In the data rows, 50 means zero.
Every row has a hidden score from 0 to 30. What is each row's score? 15 is about the middle. The score is a weighted sum of the row's numbers plus the product of two more (or one squared), each taken from its middle value.
c(41, 56, 48, 49, 50, 58, 20, 55, 59, 69, 51, 42, 54, 52, 43, 50) >> 8
c(38, 69, 46, 52, 59, 66, 45, 43, 51, 58, 46, 42, 55, 38, 49, 37) >> 11
c(58, 51, 44, 50, 80, 54, 53, 40, 60, 51, 42, 54, 29, 58, 34, 38) >> 7
c(44, 54, 43, 55, 45, 49, 31, 68, 59, 40, 56, 50, 53, 43, 65, 41) >> 22
c(61, 42, 62, 51, 33, 43, 48, 47, 44, 36, 59, 73, 62, 31, 55, 52) >> 17
c(55, 28, 54, 49, 60, 36, 42, 61, 45, 57, 68, 58, 32, 59, 53, 48) >> 28
c(56, 47, 60, 41, 76, 62, 40, 34, 50, 65, 43, 45, 44, 44, 35, 55) >> 13
c(55, 43, 60, 60, 38, 52, 60, 78, 50, 43, 55, 37, 28, 47, 52, 35) >> 24
c(22, 47, 48, 61, 51, 48, 57, 52, 58, 60, 46, 68, 45, 49, 31, 57) >> 18
c(51, 65, 42, 49, 61, 57, 47, 36, 49, 73, 24, 47, 49, 55, 47, 50) >> 16
c(49, 55, 38, 46, 44, 67, 39, 53, 49, 36, 57, 58, 56, 45, 64, 42) >> 10
c(76, 41, 37, 47, 60, 59, 46, 41, 38, 52, 49, 72, 42, 35, 54, 56) >> 28
c(46, 71, 43, 62, 42, 38, 46, 50, 49, 66, 35, 41, 50, 59, 45, 61) >> 12
c(35, 43, 62, 40, 59, 47, 60, 56, 49, 40, 67, 44, 56, 50, 46, 42) >> 16
c(30, 58, 45, 47, 32, 47, 46, 56, 59, 55, 62, 48, 41, 65, 56, 44) >> 15
c(43, 38, 53, 45, 45, 61, 56, 64, 55, 42, 59, 42, 37, 52, 61, 41) >> 11
c(52, 50, 58, 48, 71, 41, 44, 56, 43, 43, 54, 37, 57, 37, 45, 70) >> 10
c(54, 35, 58, 44, 50, 42, 57, 67, 54, 53, 59, 38, 34, 47, 63, 43) >> 21
c(35, 53, 50, 62, 36, 52, 40, 63, 51, 50, 63, 34, 48, 53, 55, 51) >> 14
c(26, 64, 50, 48, 59, 59, 36, 49, 61, 54, 58, 46, 39, 51, 43, 46) >> 13
c(61, 48, 48, 65, 40, 29, 52, 37, 33, 64, 50, 66, 57, 43, 63, 55) >> 22
c(54, 37, 51, 61, 34, 65, 47, 49, 51, 50, 54, 49, 50, 35, 62, 48) >> 13
c(68, 53, 46, 50, 48, 32, 56, 31, 43, 45, 57, 62, 66, 40, 54, 57) >> 14
c(61, 42, 49, 63, 44, 36, 63, 46, 40, 51, 45, 54, 54, 40, 73, 46) >> 21
c(53, 41, 53, 53, 47, 22, 56, 60, 52, 69, 43, 61, 62, 41, 46, 54) >> 15
c(37, 56, 51, 56, 49, 54, 45, 60, 53, 45, 44, 32, 57, 68, 45, 46) >> 9
c(51, 50, 58, 42, 63, 55, 51, 43, 55, 58, 42, 34, 68, 38, 52, 42) >> 9
c(64, 43, 51, 58, 43, 60, 35, 65, 66, 60, 35, 52, 42, 41, 35, 49) >> 29
c(58, 47, 51, 52, 55, 30, 64, 41, 30, 54, 39, 67, 63, 52, 51, 62) >> 15
c(52, 60, 54, 63, 38, 53, 38, 29, 54, 58, 38, 46, 53, 59, 36, 64) >> 20
c(37, 68, 55, 45, 39, 74, 40, 46, 42, 56, 57, 52, 38, 54, 52, 29) >> 13
c(42, 44, 62, 55, 30, 53, 62, 70, 44, 46, 60, 46, 39, 40, 64, 37) >> 20
c(59, 37, 58, 42, 46, 40, 47, 58, 63, 41, 56, 47, 42, 53, 65, 42) >> 20
c(57, 78, 43, 69, 46, 47, 31, 54, 36, 70, 44, 48, 45, 48, 39, 48) >> 17
c(49, 30, 56, 39, 49, 45, 55, 52, 58, 46, 65, 60, 40, 63, 48, 42) >> 16
c(47, 60, 49, 52, 60, 63, 28, 54, 63, 52, 44, 40, 42, 55, 48, 32) >> 15
c(40, 40, 47, 25, 58, 49, 53, 76, 52, 44, 54, 62, 49, 49, 46, 59) >> 22
c(26, 49, 54, 63, 62, 67, 46, 59, 44, 52, 44, 41, 48, 56, 42, 43) >> 8
c(53, 57, 46, 51, 44, 40, 52, 55, 63, 53, 44, 38, 51, 71, 39, 44) >> 15
c(59, 51, 48, 71, 34, 39, 60, 48, 33, 37, 46, 69, 59, 41, 56, 56) >> 19
c(53, 44, 56, 42, 69, 48, 64, 36, 62, 38, 52, 50, 34, 47, 52, 43) >> 6
c(35, 49, 49, 40, 54, 64, 45, 38, 51, 40, 61, 49, 48, 61, 58, 49) >> 3
c(45, 68, 46, 48, 54, 53, 45, 42, 48, 36, 38, 46, 63, 60, 44, 64) >> 6
c(49, 51, 51, 54, 54, 71, 39, 44, 56, 63, 49, 35, 48, 52, 42, 38) >> 15
c(71, 55, 60, 42, 42, 36, 51, 60, 38, 37, 41, 49, 62, 37, 69, 52) >> 13
c(32, 60, 41, 53, 62, 48, 55, 43, 51, 58, 32, 61, 45, 72, 37, 53) >> 13
c(47, 42, 58, 38, 42, 64, 46, 54, 61, 49, 59, 47, 37, 56, 58, 29) >> 13
c(55, 42, 49, 48, 32, 53, 44, 52, 50, 45, 77, 54, 37, 64, 53, 41) >> 19
c(46, 50, 48, 39, 44, 73, 54, 66, 52, 37, 52, 61, 45, 37, 51, 33) >> 9
c(44, 46, 63, 44, 51, 41, 37, 57, 52, 46, 71, 38, 41, 62, 55, 46) >> 13
c(45, 57, 50, 38, 42, 68, 59, 50, 46, 56, 64, 41, 44, 37, 58, 37) >> 16
c(59, 50, 61, 56, 40, 21, 60, 56, 37, 52, 50, 48, 46, 50, 62, 59) >> 16
c(47, 44, 45, 45, 66, 43, 60, 41, 50, 38, 70, 54, 47, 51, 51, 50) >> 11
c(53, 44, 50, 32, 64, 53, 66, 49, 38, 51, 58, 48, 66, 36, 44, 54) >> 10
c(56, 37, 55, 40, 37, 58, 57, 68, 58, 39, 41, 52, 41, 44, 64, 47) >> 21
c(58, 61, 57, 46, 73, 44, 34, 33, 44, 76, 40, 45, 39, 69, 42, 42) >> 16
c(55, 33, 50, 36, 60, 56, 60, 43, 46, 45, 62, 53, 56, 48, 59, 40) >> 7
c(55, 38, 47, 58, 41, 53, 51, 63, 48, 22, 62, 55, 45, 52, 56, 51) >> 13
c(35, 56, 41, 60, 46, 47, 49, 36, 46, 73, 38, 48, 59, 58, 60, 53) >> 11
c(49, 34, 68, 34, 48, 50, 43, 64, 61, 46, 55, 55, 41, 47, 59, 35) >> 21
c(37, 53, 46, 49, 63, 58, 32, 51, 53, 66, 52, 34, 56, 55, 46, 49) >> 7
c(43, 40, 50, 45, 58, 42, 65, 47, 59, 48, 46, 47, 53, 57, 41, 63) >> 15
c(34, 48, 50, 59, 40, 58, 44, 63, 56, 46, 65, 56, 60, 42, 45, 29) >> 14
c(56, 55, 58, 55, 30, 46, 58, 56, 37, 58, 49, 52, 60, 19, 65, 48) >> 17
c(50, 28, 55, 55, 45, 37, 68, 52, 51, 54, 55, 57, 56, 50, 48, 48) >> 19
c(30, 46, 62, 54, 50, 40, 48, 58, 57, 47, 66, 42, 40, 57, 54, 41) >> 18
c(53, 65, 43, 63, 39, 49, 43, 36, 36, 39, 58, 67, 40, 63, 40, 66) >> 18
c(54, 55, 46, 52, 48, 40, 58, 29, 34, 44, 43, 64, 66, 54, 62, 60) >> 10
c(48, 40, 42, 51, 53, 60, 59, 61, 49, 39, 60, 41, 47, 47, 60, 45) >> 8
c(58, 44, 54, 64, 43, 34, 67, 58, 33, 59, 48, 60, 68, 33, 53, 38) >> 16
c(46, 34, 51, 57, 50, 41, 68, 60, 54, 42, 66, 56, 41, 44, 49, 44) >> 20
c(45, 54, 57, 37, 45, 66, 57, 34, 49, 49, 67, 43, 32, 47, 55, 50) >> 18
c(59, 50, 51, 30, 75, 41, 54, 50, 59, 39, 59, 50, 48, 40, 45, 49) >> 17
c(51, 53, 50, 59, 54, 40, 55, 32, 51, 65, 42, 38, 66, 53, 42, 57) >> 15
c(54, 29, 41, 50, 57, 52, 51, 43, 46, 49, 51, 68, 59, 50, 58, 51) >> 18
c(40, 46, 59, 27, 57, 59, 57, 56, 43, 40, 62, 49, 45, 42, 65, 47) >> 8
c(39, 40, 46, 37, 65, 57, 66, 43, 56, 53, 53, 49, 47, 52, 46, 52) >> 8
c(52, 66, 44, 51, 53, 57, 38, 46, 68, 48, 48, 41, 46, 48, 44, 39) >> 16
c(42, 51, 52, 64, 53, 56, 39, 59, 59, 48, 41, 35, 56, 39, 47, 57) >> 14
c(60, 58, 46, 54, 46, 43, 40, 53, 43, 70, 22, 44, 68, 56, 56, 53) >> 8
c(45, 47, 49, 29, 42, 58, 57, 41, 49, 49, 68, 63, 38, 40, 64, 52) >> 9
c(50, 38, 56, 50, 42, 44, 66, 52, 52, 38, 59, 62, 66, 36, 48, 43) >> 17
c(58, 50, 38, 66, 58, 48, 54, 53, 59, 47, 48, 56, 29, 55, 25, 59) >> 20
c(62, 67, 41, 58, 62, 42, 37, 30, 52, 64, 39, 49, 57, 43, 45, 56) >> 17
c(41, 31, 58, 48, 43, 48, 64, 61, 55, 45, 56, 50, 51, 48, 58, 39) >> 15
c(65, 49, 56, 36, 58, 43, 41, 42, 53, 52, 30, 43, 54, 59, 51, 72) >> 13
c(53, 45, 45, 46, 67, 52, 44, 51, 55, 26, 64, 62, 52, 42, 53, 42) >> 13
c(46, 49, 38, 48, 55, 54, 53, 58, 52, 25, 62, 62, 56, 46, 43, 54) >> 11
c(59, 28, 56, 49, 54, 46, 56, 52, 61, 38, 48, 56, 36, 57, 49, 56) >> 18
c(59, 49, 46, 57, 45, 35, 63, 50, 36, 52, 35, 64, 68, 36, 54, 65) >> 19
c(55, 42, 57, 24, 72, 50, 48, 52, 55, 41, 38, 52, 56, 53, 50, 56) >> 17
c(61, 31, 63, 46, 51, 49, 62, 51, 51, 37, 67, 54, 32, 51, 47, 41) >> 18
c(55, 62, 61, 37, 58, 48, 39, 61, 55, 62, 36, 32, 54, 64, 37, 37) >> 2
c(60, 68, 37, 70, 51, 41, 54, 38, 43, 44, 41, 49, 47, 59, 47, 57) >> 18
c(33, 41, 54, 54, 49, 41, 52, 63, 62, 49, 54, 42, 53, 60, 43, 52) >> 13
c(65, 33, 52, 33, 56, 50, 56, 41, 43, 60, 51, 51, 65, 44, 53, 59) >> 11
c(50, 55, 59, 55, 42, 37, 51, 38, 49, 53, 27, 56, 57, 63, 41, 73) >> 10
c(55, 56, 50, 41, 62, 61, 37, 45, 67, 54, 48, 39, 47, 41, 42, 50) >> 15
c(40, 52, 36, 62, 54, 42, 48, 41, 59, 49, 56, 57, 47, 67, 42, 48) >> 15
c(64, 66, 58, 68, 41, 39, 44, 33, 42, 63, 33, 57, 63, 46, 32, 56) >> 15
c(25, 61, 49, 53, 54, 61, 49, 46, 56, 56, 56, 44, 46, 60, 35, 41) >> 22
c(68, 52, 48, 54, 50, 25, 60, 60, 42, 42, 51, 46, 62, 42, 59, 48) >> 13
c(53, 36, 58, 36, 64, 57, 56, 62, 52, 31, 45, 49, 56, 60, 45, 41) >> 9
c(46, 43, 54, 43, 53, 46, 43, 51, 65, 69, 38, 42, 49, 61, 40, 59) >> 13
c(48, 51, 51, 39, 38, 62, 46, 61, 55, 37, 55, 38, 39, 58, 64, 49) >> 12
c(59, 36, 44, 32, 51, 55, 51, 60, 55, 38, 52, 56, 46, 62, 44, 63) >> 15
c(43, 64, 46, 37, 63, 47, 57, 50, 52, 43, 65, 46, 58, 44, 53, 29) >> 12
c(59, 60, 53, 47, 56, 35, 72, 32, 52, 53, 36, 52, 52, 37, 59, 45) >> 19
c(67, 48, 48, 49, 45, 40, 58, 32, 38, 50, 38, 64, 60, 42, 63, 68) >> 19
c(63, 62, 58, 72, 52, 41, 37, 39, 41, 55, 35, 61, 39, 43, 31, 75) >> 25
c(45, 38, 48, 49, 47, 54, 63, 45, 49, 31, 52, 60, 57, 68, 46, 51) >> 11
c(56, 42, 52, 36, 66, 36, 66, 59, 55, 37, 53, 46, 37, 49, 55, 56) >> 19
c(57, 54, 56, 46, 63, 55, 34, 55, 57, 65, 44, 30, 50, 62, 33, 39) >> 11
c(37, 54, 58, 42, 31, 57, 45, 74, 48, 34, 55, 54, 49, 51, 64, 34) >> 11
c(41, 45, 39, 43, 45, 61, 54, 54, 53, 47, 68, 56, 54, 43, 53, 41) >> 10
c(48, 31, 61, 46, 71, 40, 50, 54, 53, 48, 52, 48, 58, 61, 44, 42) >> 11
c(50, 36, 52, 43, 53, 42, 56, 62, 51, 53, 38, 45, 64, 60, 43, 66) >> 5
c(53, 46, 46, 69, 46, 43, 40, 58, 56, 54, 54, 35, 57, 41, 57, 51) >> 15
c(54, 27, 62, 53, 61, 39, 59, 63, 52, 45, 56, 54, 32, 56, 41, 48) >> 22
c(49, 39, 52, 40, 51, 40, 53, 65, 55, 46, 52, 38, 53, 55, 66, 48) >> 13
c(52, 42, 45, 39, 57, 65, 45, 43, 42, 52, 55, 66, 55, 42, 68, 31) >> 13
c(36, 36, 61, 45, 56, 33, 40, 60, 50, 49, 61, 55, 44, 61, 55, 60) >> 15
c(62, 36, 60, 45, 54, 36, 59, 60, 61, 36, 47, 55, 39, 58, 57, 33) >> 23
c(38, 43, 44, 43, 52, 65, 42, 53, 41, 51, 62, 62, 57, 45, 64, 35) >> 10
c(37, 45, 47, 61, 61, 62, 32, 54, 52, 48, 46, 51, 50, 69, 33, 51) >> 10
